In the rows, zero is written as 128.
Each path below is one point turned by a fixed rotation once a step. After each direction that follows a path, write how fast that rotation turns it, in degrees a step (0 if it stays still).
Each turn is a multiple of 5 degrees from 10 to 175, or 0.
Each row of a path follows its step; steps can be skipped.
Path 1:
step 3: [115 135 132 132 137 130 139 134 140 127 130 138 137 130 135 147 143 135
 123 122 142 135 135 124 148 132 113 129 130 131 122 128 127 123 135 118
 126 132 126]
step 4: [128 146 123 135 138 125 143 137 131 117 140 133 142 134 133 136 147 141
 119 134 134 129 131 132 127 131 121 131 120 129 124 134 131 120 140 136
 121 127 121]
step 6: [125 131 119 113 135 118 130 125 140 110 131 123 122 126 123 123 131 138
 128 119 134 109 121 125 132 129 132 121 146 140 119 118 135 133 131 137
 135 135 130]
step 8: [129 133 132 134 149 122 142 131 126 128 126 122 127 119 114 141 127 133
 141 140 129 126 131 135 138 128 127 117 121 142 129 149 124 129 127 130
 127 137 129]
step 10: [112 133 134 114 123 112 136 133 134 126 124 149 116 125 113 124 141 129
 123 129 138 124 132 142 128 123 128 117 125 123 120 125 130 128 135 122
 133 119 123]
step 17: [134 135 127 131 127 120 135 129 119 120 123 130 130 113 113 126 131 136
 133 122 133 128 129 136 144 124 134 120 145 137 117 120 143 126 137 135
 133 139 141]
step 18: [126 126 129 134 137 129 139 134 126 117 120 129 117 120 119 145 120 135
 129 135 127 120 133 142 142 121 122 121 132 129 114 128 142 133 143 122
 131 136 139]
step 19: [118 132 138 137 144 128 144 131 138 131 129 130 117 121 128 143 130 126
 127 139 133 112 132 131 131 140 115 121 119 126 115 134 132 138 134 124
 128 129 136]
step 23: [123 128 127 115 139 142 140 120 138 119 137 116 120 128 119 137 125 129
 138 114 134 112 127 129 127 120 123 121 135 142 120 128 130 131 124 138
 116 127 120]
step 27: [113 132 134 118 124 118 139 118 133 122 131 128 118 118 115 126 141 119
 132 129 134 123 134 129 124 126 141 115 131 124 116 120 141 120 133 137
 133 132 144]
Directions:
[129 130 127 128 129 128 126 128 129 121 132 129 132 131 129 130 130 128
 130 129 128 128 127 121 128 125 132 128 126 130 129 125 134 126 126 126
 126 129 132]  35
[123 125 124 127 124 131 130 131 129 128 129 132 129 128 127 126 130 133
 130 133 124 127 128 125 133 130 131 129 129 130 129 132 128 130 127 130
 132 128 125]  10
[132 126 129 123 124 126 129 127 128 127 133 131 130 126 127 127 129 131
 127 124 129 129 132 129 124 128 135 128 128 124 124 126 129 128 131 131
 126 129 124]  65
[127 129 134 125 127 128 133 130 127 134 130 131 129 133 132 129 125 129
 128 128 129 126 121 129 130 125 129 126 127 126 129 126 129 128 129 129
 128 131 129]  40
[134 129 126 126 124 131 130 131 131 127 127 125 122 128 130 124 128 130
 129 128 126 128 127 130 133 126 128 124 128 129 128 124 128 126 128 130
 125 123 131]  65
[126 128 132 132 124 126 128 130 125 128 130 128 127 128 128 131 132 125
 126 130 127 125 130 125 131 127 130 127 132 124 127 128 125 131 129 123
 122 123 128]  40
Path 2:
step 0: [135 123 116 138 129 128 128 134 114 140 121 135 122 127 126 116 116 132
 129 129 141 124 127 136 129 146 126 129 136 132 124 119 133 140 119 120
 135 130 126]
step 3: [129 132 132 138 127 144 134 121 131 137 122 121 125 142 114 117 119 128
 132 128 120 121 130 130 134 123 125 114 134 135 139 129 140 131 116 133
 127 131 137]
step 5: [127 131 134 118 134 129 123 132 129 133 132 115 148 119 137 135 134 134
 143 117 131 121 131 120 133 131 140 140 143 126 123 128 122 133 124 126
 132 126 124]
step 7: [129 128 134 136 137 117 124 129 128 138 126 128 123 130 129 129 136 128
 105 134 131 132 133 128 104 133 130 122 117 133 134 120 119 132 131 123
 131 132 117]
step 9: [130 119 124 134 110 136 134 126 134 126 119 130 121 133 121 132 113 137
 126 130 119 128 133 145 135 138 124 129 143 123 132 126 133 139 127 133
 121 125 126]
step 12: [126 126 124 119 131 137 133 122 122 130 119 119 127 132 119 122 112 132
 125 111 138 124 126 123 120 126 140 127 135 123 137 125 146 136 130 119
 136 126 126]
step 19: [131 128 131 113 133 116 132 120 128 129 136 130 114 135 123 129 125 128
 116 115 122 131 135 125 123 131 136 127 127 151 131 131 123 126 138 141
 137 125 122]
step 22: [118 124 134 128 148 135 134 133 119 125 131 133 119 129 126 131 128 113
 122 133 125 122 121 129 132 131 135 121 118 136 110 124 123 121 141 118
 125 127 126]
step 25: [131 136 121 133 135 114 125 121 130 121 123 119 121 132 132 121 130 118
 127 136 126 134 136 136 123 148 121 122 119 150 129 130 121 122 131 131
 129 126 126]
step 31: [116 121 128 127 140 129 136 120 114 121 130 133 131 130 129 131 125 135
 136 127 132 129 130 133 124 135 122 127 121 153 127 124 117 128 134 137
 112 123 128]
Directions:
[134 128 132 130 129 130 131 134 128 130 128 126 132 130 126 130 128 123
 127 127 125 127 126 132 134 128 130 128 128 123 126 130 128 127 130 128
 124 127 130]  60
[132 131 126 129 133 124 127 128 124 127 130 124 128 124 128 129 125 128
 122 124 134 132 126 128 131 128 127 130 127 128 130 128 128 129 124 131
 128 126 126]  55
[130 132 127 129 127 130 127 126 136 129 128 126 131 125 127 128 132 130
 128 128 127 129 125 127 129 133 131 126 125 127 132 127 123 125 126 127
 130 126 127]  35
[123 126 130 131 124 129 121 128 123 125 129 126 128 125 129 129 127 128
 129 129 126 123 126 130 132 130 131 128 131 128 127 126 127 123 125 132
 128 127 128]  65
[129 128 130 125 128 129 123 124 128 129 127 126 127 130 130 129 129 124
 130 122 123 128 126 122 132 124 128 125 127 128 129 127 131 131 128 129
 132 127 127]  45
[129 125 129 130 126 129 127 130 129 129 124 125 124 126 125 128 128 129
 126 127 127 128 124 124 123 129 126 130 127 122 130 128 131 124 132 133
 125 130 123]  125
[127 128 123 128 131 130 126 133 132 131 135 132 126 126 130 132 124 131
 131 126 126 124 125 129 129 129 125 128 129 129 126 129 129 131 130 130
 129 127 125]  80
Path 3:
step 2: [136 133 130 136 142 139 130 142 136 133 125 114 150 127 128 126 138 129
 122 130 122 129 127 121 118 120 142 136 143 129 118 136 135 126 128 116
 128 120 135]
step 8: [127 118 124 130 136 128 127 125 125 128 131 146 137 126 126 119 136 122
 127 124 140 117 128 140 134 133 136 112 143 138 139 123 147 125 112 132
 136 129 127]
step 9: [135 124 133 125 113 125 111 121 130 111 129 120 142 123 124 136 133 119
 113 137 124 126 133 119 130 128 139 133 140 118 134 123 136 141 133 124
 119 130 128]
step 12: [129 117 134 124 128 127 140 140 125 137 140 122 133 121 117 130 138 116
 138 120 125 125 132 123 132 130 118 109 127 133 125 128 137 118 124 116
 135 124 149]
step 22: [137 135 119 129 133 122 118 126 128 133 138 118 123 129 115 117 116 132
 131 131 123 133 127 130 129 131 128 130 124 132 127 115 127 111 112 127
 148 142 142]
step 23: [120 124 125 138 124 124 135 136 126 121 125 115 151 126 122 131 125 136
 132 118 112 136 124 123 133 128 130 114 138 128 110 125 128 126 132 116
 136 116 127]
step 27: [115 132 130 128 115 116 131 112 134 127 117 135 139 128 120 134 129 127
 119 115 125 124 120 137 125 134 146 115 142 134 133 120 132 128 120 132
 139 135 122]
step 29: [129 139 126 134 125 124 130 132 120 131 125 155 139 124 137 123 121 125
 117 120 133 136 140 134 129 128 140 128 130 135 126 115 137 114 117 121
 125 137 138]
step 31: [129 115 139 122 120 135 127 133 122 139 142 137 132 121 132 127 139 121
 128 123 140 121 133 130 135 137 146 111 129 119 132 119 141 121 125 126
 141 124 131]
step 32: [128 131 129 122 114 136 113 139 134 132 127 106 131 129 119 129 130 117
 117 147 117 125 135 119 114 126 138 132 136 124 127 119 129 134 129 131
 128 140 131]
Directions:
[127 127 126 126 127 125 126 125 127 126 124 131 126 129 132 125 129 128
 120 125 129 124 128 126 128 128 125 127 128 128 131 126 129 131 122 127
 125 125 127]  35
[130 125 127 127 126 129 131 131 127 130 127 128 128 130 123 127 127 127
 129 123 123 126 133 127 126 129 131 134 127 125 132 130 133 131 127 127
 126 128 125]  95
[126 123 130 131 125 123 128 127 127 130 131 127 130 130 125 129 128 126
 131 128 129 123 126 127 129 129 127 119 129 128 129 130 129 132 128 128
 131 126 124]  95
[129 129 131 127 131 128 130 127 130 131 122 130 128 132 124 128 131 130
 130 128 134 126 129 127 129 127 130 127 129 128 124 130 132 123 124 124
 128 126 129]  175
[124 129 131 125 124 130 131 131 129 134 131 131 126 128 131 135 130 126
 127 130 129 124 130 127 125 129 126 128 126 130 126 123 129 130 129 126
 125 131 129]  20
Path 4:
step 0: [135 120 149 124 118 132 112 125 130 133 122 132 107 133 120 123 131 129
 128 122 137 123 132 117 129 120 130 131 120 139 115 135 123 119 130 127
 128 137 137]
step 4: [132 130 134 127 128 130 134 125 122 113 121 114 138 130 123 138 115 125
 112 139 141 138 138 133 125 135 115 127 116 126 133 126 128 139 126 131
 140 118 135]
step 7: [117 140 115 133 117 127 112 130 127 118 120 121 118 123 129 123 128 133
 125 127 123 129 135 126 110 127 112 128 124 118 135 125 122 118 119 138
 139 122 133]
step 9: [137 130 130 134 128 115 110 132 127 120 130 133 143 130 121 132 127 135
 130 149 130 136 143 126 125 119 137 130 130 122 137 120 114 132 125 121
 122 119 133]
step 24: [128 129 133 122 125 133 125 122 131 116 140 129 126 124 125 126 120 134
 133 142 125 141 115 126 108 129 106 129 124 124 134 132 143 120 122 129
 132 139 134]
step 26: [136 131 132 136 134 124 105 127 125 129 116 111 131 128 144 132 132 130
 127 136 135 134 137 139 114 121 128 130 132 114 128 127 125 125 118 132
 133 140 125]
step 27: [120 129 138 140 132 112 134 135 125 115 127 117 127 131 128 119 121 134
 135 131 123 137 135 120 107 123 124 138 119 132 126 134 129 138 133 127
 116 123 137]
step 29: [138 133 117 139 120 139 130 131 115 131 138 127 119 114 120 135 129 133
 127 139 128 138 138 131 112 120 126 125 123 121 128 137 126 144 122 113
 135 133 123]
step 31: [119 127 134 123 125 126 111 121 127 150 120 125 143 126 110 120 124 136
 125 127 136 139 133 131 127 134 131 127 136 129 129 134 121 123 124 114
 138 138 122]
step 32: [119 129 136 139 122 124 115 130 122 116 135 129 115 131 120 131 113 126
 118 132 128 128 125 120 114 106 132 131 144 126 121 122 133 123 120 121
 129 137 125]
Directions:
[124 130 129 124 132 126 125 131 126 130 126 126 128 129 130 129 131 127
 124 126 133 128 132 127 126 131 133 126 127 131 133 128 129 131 127 129
 129 130 132]  80
[125 134 127 129 125 131 125 129 125 125 129 128 132 127 133 128 132 129
 128 130 128 127 124 124 127 126 128 125 131 130 129 126 124 126 126 127
 122 125 128]  175
[128 128 128 123 126 130 126 128 126 128 129 128 128 130 130 127 128 127
 129 129 130 134 133 124 130 132 131 131 127 124 121 127 130 129 124 130
 123 126 125]  85
[128 127 130 129 128 132 128 125 128 130 125 131 134 130 132 125 133 129
 127 133 126 132 129 133 129 127 127 130 130 130 128 123 130 131 128 127
 133 130 128]  145
[129 129 131 128 128 132 131 132 128 133 131 123 129 125 130 126 124 131
 129 130 126 132 126 126 127 132 130 126 132 126 130 132 127 128 132 129
 128 132 127]  155
[131 125 130 127 131 127 125 125 130 128 128 125 130 128 127 131 131 129
 129 127 126 129 131 124 132 128 129 122 129 124 129 128 122 128 127 124
 133 126 125]  130
[128 128 129 129 124 134 128 130 132 124 124 131 125 129 125 128 128 131
 126 125 130 127 125 127 128 128 129 126 131 124 127 127 127 135 125 131
 131 129 130]  100
[133 129 132 133 129 124 122 128 133 126 130 130 126 132 128 126 131 128
 125 130 130 131 125 128 127 131 130 128 130 126 131 127 131 125 132 130
 125 128 126]  45
Path 5:
step 3: [132 129 121 140 119 122 136 123 112 132 115 132 126 142 133 120 143 111
 131 115 113 129 127 120 134 135 125 116 122 130 122 123 114 128 139 126
 122 125 131]
step 4: [134 124 114 121 136 120 138 118 140 127 129 132 129 127 129 124 134 124
 133 114 113 135 142 149 116 141 128 120 116 125 113 136 128 128 131 137
 129 128 132]
step 9: [124 130 128 130 121 123 130 118 119 126 132 137 137 140 139 124 131 111
 116 117 112 129 119 120 128 131 139 112 124 127 126 125 120 120 133 112
 121 118 140]
step 11: [127 115 111 125 121 131 122 125 128 137 128 121 128 119 125 128 127 132
 130 119 124 137 130 108 131 115 129 112 115 113 123 135 149 124 131 123
 123 120 129]
step 16: [134 125 112 126 135 131 127 111 139 134 115 133 129 140 130 125 133 135
 128 114 113 133 140 138 134 136 135 119 122 116 124 125 119 134 137 137
 133 133 113]
step 17: [118 117 109 122 119 131 124 137 128 140 131 126 134 133 128 127 127 121
 139 114 120 134 139 125 136 127 118 126 121 117 113 143 142 134 142 124
 130 121 129]
step 20: [136 126 117 142 133 131 134 137 130 135 132 134 126 129 130 125 129 128
 143 112 113 127 142 126 126 128 120 122 110 118 117 132 136 124 142 126
 110 127 129]
step 27: [115 113 112 114 125 126 137 112 126 128 124 120 131 119 130 127 130 123
 118 117 120 138 133 122 115 126 137 115 123 135 115 120 136 125 128 126
 128 121 142]
step 29: [123 112 117 111 124 128 117 130 125 136 129 140 131 130 129 129 131 118
 147 108 125 121 129 128 131 125 131 122 121 111 131 132 124 131 148 122
 122 129 126]
step 32: [133 121 128 134 135 136 125 129 127 127 127 148 132 132 130 124 133 115
 133 106 113 132 136 128 137 133 134 121 110 113 126 128 131 127 145 128
 135 122 129]
Directions:
[126 128 129 127 132 128 126 131 130 126 127 125 131 126 128 129 127 131
 133 127 128 126 126 130 129 128 127 127 119 126 127 131 129 128 130 132
 130 133 134]  115
[126 128 129 124 129 129 128 127 127 126 127 124 130 129 127 128 128 124
 130 133 120 128 128 129 131 132 121 127 129 131 127 130 127 130 125 127
 130 125 126]  80
[126 126 126 127 125 132 132 131 126 126 129 128 128 126 124 125 125 130
 132 132 130 130 131 127 125 131 132 127 125 130 125 130 133 127 128 122
 127 128 126]  115
[131 121 130 128 127 128 127 133 128 132 129 131 124 132 131 124 129 129
 129 129 127 124 125 125 131 127 126 130 126 130 127 131 127 126 129 126
 128 124 131]  125
[127 128 125 124 132 132 128 130 130 127 129 134 127 129 124 128 124 131
 124 127 129 130 130 124 134 128 126 124 130 128 131 127 126 130 131 126
 132 129 130]  20
